One turning vector, and how many steps it has turned:
The counts run from 0 to 136.
[-14 -24 -22 -36 -19   9   1  26   7  16 -21  -3   1  48   3 -31   2   6
   5  -7 -10  -1 -36  28 -26   1 -15] => 74
[-17 -20 -20 -33 -23   8   0  28   8  11 -22  -9   0  47  -3 -30   2   7
   2  -5 -11  -7 -35  25 -31  -2 -12] => 72
[-31  12  11 -16  -7 -16 -10  -6  29 -12  -9 -15 -16 -13  -2  27 -18  -9
 -17  -8  -9 -22 -27 -20 -28 -31 -42] => 121
[ -1 -21  -4 -28   6  14  10  -3  -9  19  -1 -21   6  15  -7 -32   8  19
  -4  38  15  16   9  52 -23  30  12] => 13
[ 45 -21  -6  -8 -41  14  23 -21  -4  10  -4  18 -11 -14  10   7 -16  18
  -1  18   6  36   3  28  20  28  11] => 32
[-51 -11  -8 -32  39 -10 -17   2  26   7  -2 -20   8   7   7  -8   2  -5
 -10  17  -3  -8 -14  13 -35 -15 -31] => 136
[  4  -1   8  -4 -65   3  10  14   4 -12 -26 -24 -21  15 -15   0 -18  11
  -8  -3 -15 -20 -31   2 -36  -8 -11] => 57
[ -8 -15   2 -30   6  14   8  -1  -8  14   1 -32   4  12 -12 -33   5  18
  -6  37  14   7   7  49 -32  28  10] => 10
[  3   0   7  -4 -65   2  10  16   3 -11 -30 -24 -21  17 -15  -3 -15  13
  -5   2 -14 -22 -30   3 -38 -11 -12] => 58
[ 28 -28 -13 -21 -11  18  16 -12  -8  19   0   8   4   2   9 -16  -3  20
   0  29  11  36  10  47   9  34  18] => 23
[ 23   1  13   4 -74   1  16   2   0 -13 -23 -14 -27  -1 -10  15 -23  11
  -6  -1 -10 -10 -22   0 -21  -7  -8] => 51
[-17 -19 -18 -29 -25   6   1  27   7   8 -23  -8  -3  45  -2 -30   3   6
   3  -3 -13  -9 -37  24 -34  -3 -15] => 71
[ -4 -32 -33 -41  -1   9   4   9  11  20  -9  30   8  37  20 -17   1  -1
   5 -14  -6  23 -32  23  10   7 -16] => 84
[ 13  -5 -13 -21 -22  -5   7 -19  26   2  -6  39 -12 -10  22  33 -22  -7
  -7 -23  -5  21 -29 -10  29 -12 -33] => 102
[-12 -29 -31 -39  -6  10   2  19   8  18 -16  13   7  46  10 -27   4   4
   6  -9  -8  11 -33  26  -9   5 -14] => 79
[ 15 -27 -13 -28  -1  15  15 -10 -10  20   1  -2   5  10   4 -26   1  20
  -1  35  12  31  11  50  -1  34  15] => 19
[  5 -25 -36 -38  -7   3   7  -4  18  18  -5  45   3  21  24  -3  -5  -2
   1 -20  -4  32 -29  18  25   2 -20] => 90
[  5   6  -4 -17 -23 -10   4 -20  28  -5  -8  27 -18 -21  14  41 -24  -7
 -11 -25  -7  10 -29 -18  19 -20 -35] => 107
[ 13  -4 -11 -20 -23  -5   9 -21  24   0  -2  36 -12 -15  18  36 -22  -6
 -10 -22  -4  19 -30 -13  28 -14 -31] => 103
[ -6  10   4 -13 -23 -15  -1 -15  30 -11  -8  12 -19 -22   8  42 -26 -10
 -15 -15  -8  -6 -29 -24   2 -30 -41] => 112
[ 13 -16 -23 -30 -14  -1   7 -15  22  12  -3  47  -2   3  24  18 -13  -4
  -2 -24  -4  31 -27   3  36  -2 -25] => 96
[-20  11   7 -13 -16 -16  -6 -11  31 -14  -8  -4 -19 -20   0  38 -22  -8
 -16 -15  -8 -17 -30 -25 -14 -33 -43] => 117
[-28  12   8 -15  -7 -15 -10  -7  29 -13 -11 -12 -16 -15  -3  30 -18  -8
 -16  -9  -8 -23 -27 -21 -25 -33 -43] => 120
[ -1   8   1 -13 -25 -13   2 -18  29  -7  -6  20 -19 -22  13  41 -22  -9
 -12 -23  -6   2 -31 -21  13 -24 -39] => 109
[ 23 -28 -12 -23 -10  16  18 -14 -10  22   2   5   2   4   5 -19  -2  20
   0  31  11  36  10  49   5  36  14] => 22
[ -5 -28 -34 -40  -5   9   5  11  13  21 -11  28   6  40  21 -24   2   5
   4 -13  -6  20 -31  25   7   5 -16] => 83
[ 43  -8   8   9 -69   8  24 -13  -2  -8 -13   6 -24 -18  -1  19 -26  15
  -7   6  -3  15  -8   9   7   7   1] => 42
[ 32 -27 -11 -20 -19  16  19 -18  -8  19  -1  13   0  -1   8 -13  -5  20
   0  29   9  37   8  45  12  35  14] => 25
[ -5 -18  -3 -31   6  14   7  -2 -12  19   1 -26   6  14  -7 -31   5  19
  -6  37  15  14  10  50 -27  31  10] => 12
[  8   0  -7 -17 -22 -10   4 -21  25  -1  -2  31 -14 -18  16  37 -23  -8
 -13 -24  -6  15 -30 -15  23 -17 -36] => 105
[-10  -7  -1 -13 -49   6   6  24   5  -5 -26 -23 -16  32 -13 -17  -9  10
  -2  -1 -12 -21 -33  11 -41  -9 -13] => 63
[ -9 -13   3 -27   6  11   9  -2 -10  13   2 -34   4  12 -14 -32   5  19
  -8  39  13   4   9  45 -35  25   8] => 9
[  1 -22  -8 -29   6  13  11  -3  -9  19   1 -18   6  13  -4 -31   6  21
  -2  39  16  17   8  52 -20  30  11] => 14
[-18  -1  15 -22   1   6   6  -2 -11   5   2 -50  -2   7 -25 -22   0  17
 -14  37  17  -8   6  36 -47  15   2] => 3
[ 13 -18 -26 -31 -12   2   7 -13  22  13  -4  50  -3   7  25  16 -13  -1
  -1 -23  -5  30 -29   4  33  -2 -25] => 95
[-50 -10  -5 -34  37 -12 -18   3  23   5  -5 -23   6   6   5  -9  -2  -5
  -9  17  -2 -11 -14  10 -37 -14 -34] => 135
[ 24  -2  12   5 -77   2  18   0   1 -14 -23 -12 -27  -5 -12  13 -25  13
 -10   3  -9  -8 -20   1 -20  -5  -6] => 50
[-26  12  10 -14  -9 -18  -8  -7  32 -11 -10  -9 -16 -18   0  33 -20 -10
 -16  -9  -7 -20 -29 -21 -20 -33 -42] => 119
[-43   8   8 -22   7 -16 -12  -1  27  -6 -10 -21  -7  -8  -3  16 -13  -6
 -17   1  -7 -24 -26 -14 -37 -28 -42] => 125
[ -6  -6   1 -12 -51   3   7  24   6  -5 -28 -23 -15  27 -13 -15  -8  10
  -2  -1 -14 -22 -35   8 -42 -10 -13] => 62
[ -6 -16  -2 -30   6  14  10  -3 -10  18   2 -29   5  15  -8 -31   5  18
  -7  40  16  10   6  47 -28  29  10] => 11
[  4 -23  -6 -30   3  16  11  -3 -12  22   2 -16   7  13  -1 -30   6  23
  -3  39  14  21  10  51 -16  31  11] => 15
[ 20 -28 -11 -25  -6  16  17 -11  -8  21   1   3   6   6   5 -22   0  20
  -3  33  13  33  10  49   3  33  15] => 21
[-13 -10  -7 -20 -40   5   2  27   5  -1 -25 -18  -8  39 -11 -22  -4  10
  -1  -3 -13 -17 -36  15 -42  -8 -14] => 66
[-39  10   8 -19   4 -15 -12  -1  29 -10 -10 -21 -12 -11  -3  19 -15  -8
 -18  -1  -9 -24 -26 -15 -35 -31 -41] => 124
[ 47 -16  -1  -1 -53  13  25 -21  -3   5  -8  17 -17 -18   6  13 -20  16
  -3  15   5  31   2  21  19  23   8] => 35
[-22  12  10 -13 -14 -19  -8  -8  28 -14 -10  -7 -19 -16  -1  34 -23  -9
 -18 -12  -8 -17 -30 -22 -19 -30 -46] => 118
[ -1   7   0 -14 -23 -12   2 -17  27  -6  -7  17 -20 -22  10  43 -25  -7
 -15 -19  -6   1 -28 -23  10 -27 -38] => 110
[ 38 -22 -11 -14 -28  15  21 -19  -5  17  -2  17  -4  -7  10  -6 -13  19
  -1  23   7  39   7  34  19  32  12] => 28
[ -1 -28 -35 -40  -2   6   3   6  15  22  -9  31   8  36  21 -16   1   2
   5 -14  -6  27 -30  25  12   7 -17] => 85
[  1 -28 -34 -39  -4   7   7   3  14  19  -7  38   7  30  23 -12  -3   1
   5 -18  -6  27 -30  20  16   5 -17] => 87
[-37  10   8 -20   1 -17 -10  -3  29  -9 -11 -20 -14 -13  -1  23 -16 -10
 -16  -3  -9 -23 -27 -15 -33 -30 -43] => 123
[-10  10   6 -11 -24 -14   0 -17  28 -10  -7   8 -20 -24   6  41 -25  -8
 -16 -20  -8  -7 -30 -26   1 -28 -43] => 113
[ 13 -14 -22 -27 -17   0   5 -18  20   9  -4  43  -6  -1  24  27 -18  -5
  -5 -24  -4  29 -28  -1  35  -6 -27] => 98
[ -3  -5   2  -8 -56   2   7  24   3  -6 -28 -24 -15  25 -17  -9 -12  10
  -4   0 -14 -21 -32   7 -42 -10 -13] => 61
[-53  -5   1 -29  27 -11 -18   3  27   0  -8 -25   0   2   3  -3  -3  -4
 -12  10  -4 -18 -20   2 -42 -20 -36] => 132
[-17 -17 -14 -28 -28   8   2  29   7   4 -21 -12  -4  44  -7 -27   0   9
   2  -3 -11  -9 -40  22 -38  -5 -14] => 70
[ 42 -21  -8 -13 -36  14  21 -20  -7  13  -1  17  -6 -12   8   0 -14  20
  -3  21   9  40   7  31  19  30  11] => 30
[-53  -6  -2 -28  32 -10 -18   4  24   3  -7 -23   3   4   4  -4  -3  -4
 -10  14  -5 -16 -18   5 -40 -16 -36] => 133
[-17 -23 -23 -34 -20   8   2  28   6  11 -20  -4   3  47   2 -31   3   6
   2  -4 -10  -4 -36  25 -28   0 -15] => 73
[ -3  -3   3  -7 -58   3   8  19   3  -7 -28 -25 -17  23 -16  -8 -12  10
  -5   0 -14 -23 -33   6 -41  -9 -12] => 60
[-14 -11   4 -26   7  13   6  -3 -11  13   0 -36   2  13 -15 -31   3  21
 -10  36  14   2   7  46 -38  22   5] => 8
[-14  -8  10 -26   2   8   5  -1 -10  11   0 -41   2  12 -18 -25   3  17
 -10  37  15  -4   6  41 -41  21   3] => 6
[ 19   0  11   4 -71   3  15   5   3 -13 -25 -17 -23   0 -12  11 -24  12
  -6   1 -13 -13 -24   0 -24  -8  -8] => 52
[-49   2   4 -26  20 -16 -16   2  26  -2 -10 -25  -2  -4  -1   5  -7  -7
 -13   6  -5 -22 -24  -4 -42 -24 -40] => 129
[ 33 -27 -10 -16 -21  16  20 -16  -8  19  -3  14  -1  -3   8 -10  -8  20
   0  24  11  37   9  37  15  35  13] => 26
